Each path is a new rotation, seen through one point. The rows after it are directions, each followed by how far the rotation turns it, in degrees each step (0 if it stays put).
Each turn is a multiple of 5 degrees from 10 to 175, or 0.
Each row of a path follows its step; steps can be skipped.
Path 1:
step 0: [ -6  29 -23  31   0  25   3 -11  -4  29 -12   3 -22   2  14   1   0 -15
  -8  15  11   8  -8  16  -2  12 -10  -9  -3  18   4 -25  14   1  11  -9
   8   2]
step 1: [ -6  37  20   5 -16   3  13 -15   7  -1  16 -30   9   0  -1  12  -6   8
 -14  15 -22  14   9 -14  26  15  -7   9   9  -6 -13   8   7  -2  -6   9
  23  -1]
step 2: [ -6  15  14   7  21  11  13   9  17  15  28  13   0  -7  16 -23 -10   8
 -16 -12  -7  -1  -3  -9  -2 -36   8  -2 -14 -22   9   6   0  -4  29  -7
   9  -7]
step 3: [-20  16   5  -7  15  -4   9   9  -7  -8   2   3 -35  -3  10   6   1   0
   2  24  18 -15  13  -3 -14  14 -18   6  -5  15 -20  12   3 -23  32  12
 -16  -7]
step 4: [-22  -7  -9  18 -25  14  22   0  14   2   7  10 -12  29 -11   0 -24   1
   1   1 -18  12   0 -13 -10   6   8  28 -15  25   7   7  -2 -17 -13   9
   9  10]
step 5: [-32  24   3   5 -21  -1  -1  14  18  -8   3  17 -26 -11  14  -3   6  -7
   8  -2 -13 -16  -8  -7   5  -6 -12 -10   1 -22   8 -26 -11  23 -12  16
  21  -4]
step 6: [  6  -1  21  24   4  -5 -12  13  -7  -7  24   4 -28 -19 -19  13 -17  17
 -19  19   8   7  10  -5  -3  -2 -23  -1   3   4   9  23 -11  17  -1 -21
  12 -10]
step 7: [-19  -9  11 -20 -18   0   8  -2  14  18  15   5 -13   7 -21  -5  17 -15
  -8 -18  24  -1  21 -25  -1  -2  -2  24   7  -2   1  -9  -2 -16  15 -31
   2   3]
step 8: [-13  -4  -4   4  14   5 -15 -27  21  -1 -24 -10 -33  -3  35   8  10 -10
   0   1 -10   1 -17 -14  -8  -4 -15  22   1  18  21   3 -12   4   6  -6
   0   9]
step 9: [ 20   9 -11  -1 -13   3  -8 -29   7   6  18  14 -21  -2  -3 -21 -34 -10
  -1  17  13   9 -17 -17  15  24  -7   3  17  -4  -9   0  -3   1 -12  11
  17 -14]
Directions:
[  8  -2   7   6   0   7   1  -1   3   5  -6  10   0  -7 -11  -5  -6   4
  -2  -4  -7   7  -7   4   2  -3   1   7  -1   3   0   4  -4  -7  -1  -1
  -3  -3] -> 155
[  5   6  -5  -3   2   2   1  -6  -3  -5   5   5  -5   5  -1   3   0   5
   4   0 -14  -1  -7   2   9   6  -3   2   4  -9   7  -4   3   3  -4   1
   6   7] -> 90
[ -2   1   1   3   5   3  -3  -2  -2   6  -7   4  -3  -4   8   4  -6  10
   4   7   2  -6  -2   9  -4   4  -7  -5   9   2  -2  -4 -10   5   9  -1
  -2   0] -> 130
[ -2  -6  -1   7  -6   0  -1   9  -2  -3   4  -1  -3  -9  -1  -4   8   1
  -2  -4  -4   1   1  -2  -7   5  -6  -3  10   2   2  -5  -2  -1 -11 -10
  -3   7] -> 45
[ 7 -2  1 12  2 -9 -1 -4 -2  1 -1 -3 -9 -2  3  6  5 -4 -2  6  3 -1  4  8
  1 -1 -6  3 -3 -8 -4  5  0 -9 -8  6  0 -1] -> 135
[  3  -4  -7  -1  -4  -1   4  -8   3  -5 -13   8  -3   3   4  -8   1   0
  -1   3  -1   5   2  -5 -13   8  -3   0  -6  -1  -3   2   3   1   2   2
   2   8] -> 80
